(in the rows, 128 means zero)
Each path below is one point turned by a fixed rotation once a step. After each direction that follows a path, write how fast that rotation turns it, in degrees per step (0 if it stays still).
Each turn is a multiple of 5 degrees from 10 to 175, or 0.
Each row of a path follows its step; steps can be skipped.
path 1
step 0: [125 149 122 137 120 126 136 128 119 140 136 127 133 128 120 139 125 124
 127 132 141 138 129 122 129 132 136 142 119 120 122 116 123 134 131 138
 127 139 129 130 126 143 134 130 125 142 140 135 114 132 121 130 125]
step 1: [130 136 125 127 129 138 132 129 136 139 124 122 141 132 115 133 118 117
 125 140 138 140 136 135 117 138 132 121 127 128 134 128 134 142 127 128
 122 144 132 140 140 136 134 127 130 119 136 131 130 112 125 120 119]
step 2: [133 128 125 137 109 139 124 124 133 133 135 125 138 127 122 134 128 120
 127 132 133 137 128 136 120 132 133 117 133 131 134 108 118 116 130 132
 127 133 125 152 129 124 127 118 134 121 113 130 125 138 122 131 123]
step 3: [132 137 126 131 124 137 144 115 132 132 134 129 124 122 123 120 137 123
 121 116 131 131 141 129 111 125 113 128 125 138 127 124 127 129 123 124
 138 134 133 150 134 129 133 116 131 129 135 131 123 138 138 145 126]
step 4: [131 140 129 121 117 133 133 126 117 140 134 141 127 124 129 137 131 124
 127 124 143 137 136 128 124 138 124 119 115 138 111 139 116 133 144 132
 130 137 130 130 136 132 125 133 133 126 128 125 124 140 120 136 138]
step 5: [116 140 131 131 121 130 134 125 116 133 127 124 137 121 119 145 132 121
 132 124 134 126 138 113 123 130 133 130 131 146 119 122 132 141 137 131
 129 138 131 128 127 130 138 128 145 114 131 134 134 127 129 118 116]
step 6: [117 121 129 137 117 130 130 137 132 138 143 127 133 116 133 141 123 110
 121 134 133 131 124 132 115 139 130 136 132 134 129 130 130 132 136 143
 123 135 135 134 126 131 125 114 133 140 127 136 128 127 123 133 110]
step 7: [126 128 126 134 133 121 139 123 129 135 139 129 135 127 124 140 122 115
 145 133 117 134 144 143 115 131 135 129 120 125 128 124 128 130 124 132
 130 137 118 144 134 124 132 121 137 128 142 126 114 131 128 139 124]
step 8: [114 138 118 131 128 133 132 126 119 142 139 132 126 127 108 129 121 123
 122 131 129 143 130 127 126 137 123 118 110 122 127 118 122 133 132 121
 140 134 128 139 129 128 125 118 128 126 119 141 115 121 126 131 137]
Speeds:
[122 126 129 130 129 124 132 133 129 133 129 128 129 130 129 133 129 129
 131 130 124 125 127 128 130 130 128 130 126 127 130 128 129 129 131 128
 134 128 128 126 126 127 125 127 128 129 131 128 126 126 128 128 126]
45
[128 133 128 126 130 129 126 128 127 126 128 128 131 131 128 130 130 130
 125 130 129 124 128 126 128 130 128 125 126 126 129 127 127 132 130 125
 123 130 132 126 128 130 125 127 132 128 127 126 125 128 130 122 129]
90
[128 131 127 130 129 124 130 127 126 131 124 125 127 128 132 126 131 129
 129 125 128 128 129 126 129 126 125 120 129 132 125 130 127 129 127 128
 129 129 127 130 123 128 125 129 126 131 126 128 128 128 126 128 128]
65
